-1; -8; -12
11; 15; -11
-96; -21; 10
-35; 17; 3
-63; -16; 18
-38; -9; 4
->
-63; -16; 18
-96; -21; 10
-38; -9; 4
-35; 17; 3
11; 15; -11
-1; -8; -12

20; 6; -3; 15
-4; 22; 7; 2
-1; -8; 6; -4
72; 31; -57; -86
-6; 30; 3; 9
4; 36; -10; 14
->
-4; 22; 7; 2
-1; -8; 6; -4
-6; 30; 3; 9
20; 6; -3; 15
4; 36; -10; 14
72; 31; -57; -86

27; -15; -5; 14; 19; -11; 14; 16; 19
-15; 66; 44; -37; -43; 1; -44; -39; -48
-80; 64; 63; -73; -61; -13; -54; -71; -72
->
-80; 64; 63; -73; -61; -13; -54; -71; -72
-15; 66; 44; -37; -43; 1; -44; -39; -48
27; -15; -5; 14; 19; -11; 14; 16; 19

3; 12; 2; -12; -11; -6; -10; -26; -39; -46; -48; -51; -51
-16; -24; -29; -22; -9; 2; 10; 18; 20; 20; 24; 29; 21
-20; -73; -81; -16; 46; 30; -25; -22; 45; 84; 36; -27; -10
-3; -15; -36; -33; -11; -4; -19; -28; -16; -5; -13; -28; -25
->
3; 12; 2; -12; -11; -6; -10; -26; -39; -46; -48; -51; -51
-16; -24; -29; -22; -9; 2; 10; 18; 20; 20; 24; 29; 21
-3; -15; -36; -33; -11; -4; -19; -28; -16; -5; -13; -28; -25
-20; -73; -81; -16; 46; 30; -25; -22; 45; 84; 36; -27; -10

70; 74; -6
-54; 81; 28
45; 5; -97
-80; 16; -58
81; -21; 70
-46; -14; 95
50; -87; -23
->
-46; -14; 95
81; -21; 70
-54; 81; 28
70; 74; -6
50; -87; -23
-80; 16; -58
45; 5; -97

-15; -7; 67; -17; -15; -53; -57; 64; 25; 24; 56
66; 65; -19; 71; 52; -68; -78; -25; -51; -50; -26
-21; -32; -21; -28; 48; -42; -56; -14; 54; 60; -19
27; 30; 10; 20; -49; -27; -19; 6; 35; 29; 0
38; 24; -104; 27; 7; 7; 12; -98; 50; 49; -98
-76; -81; -7; -68; 86; 44; 28; 3; -25; -13; 12
->
-15; -7; 67; -17; -15; -53; -57; 64; 25; 24; 56
27; 30; 10; 20; -49; -27; -19; 6; 35; 29; 0
-76; -81; -7; -68; 86; 44; 28; 3; -25; -13; 12
66; 65; -19; 71; 52; -68; -78; -25; -51; -50; -26
-21; -32; -21; -28; 48; -42; -56; -14; 54; 60; -19
38; 24; -104; 27; 7; 7; 12; -98; 50; 49; -98

-9; 37; -64; 16; 19; -13
-7; 23; -56; 6; -2; -29
-9; 16; -27; 32; -11; -5
-4; 33; -38; 37; 14; -2
-30; 2; 5; 15; -26; -21
3; -20; -54; 8; -55; -28
25; -3; -40; 26; -34; -22
-11; 20; -55; 15; -3; -20
-19; 38; -95; 13; 23; -13
0; 1; -71; 13; -25; -18
-67; 13; -21; 11; -17; -10
->
-30; 2; 5; 15; -26; -21
-67; 13; -21; 11; -17; -10
-9; 16; -27; 32; -11; -5
-4; 33; -38; 37; 14; -2
25; -3; -40; 26; -34; -22
3; -20; -54; 8; -55; -28
-11; 20; -55; 15; -3; -20
-7; 23; -56; 6; -2; -29
-9; 37; -64; 16; 19; -13
0; 1; -71; 13; -25; -18
-19; 38; -95; 13; 23; -13

63; -74; -51
60; 4; -75
61; -73; -43
-72; 27; 50
67; -44; 66
-26; -34; 74
->
-26; -34; 74
67; -44; 66
-72; 27; 50
61; -73; -43
63; -74; -51
60; 4; -75
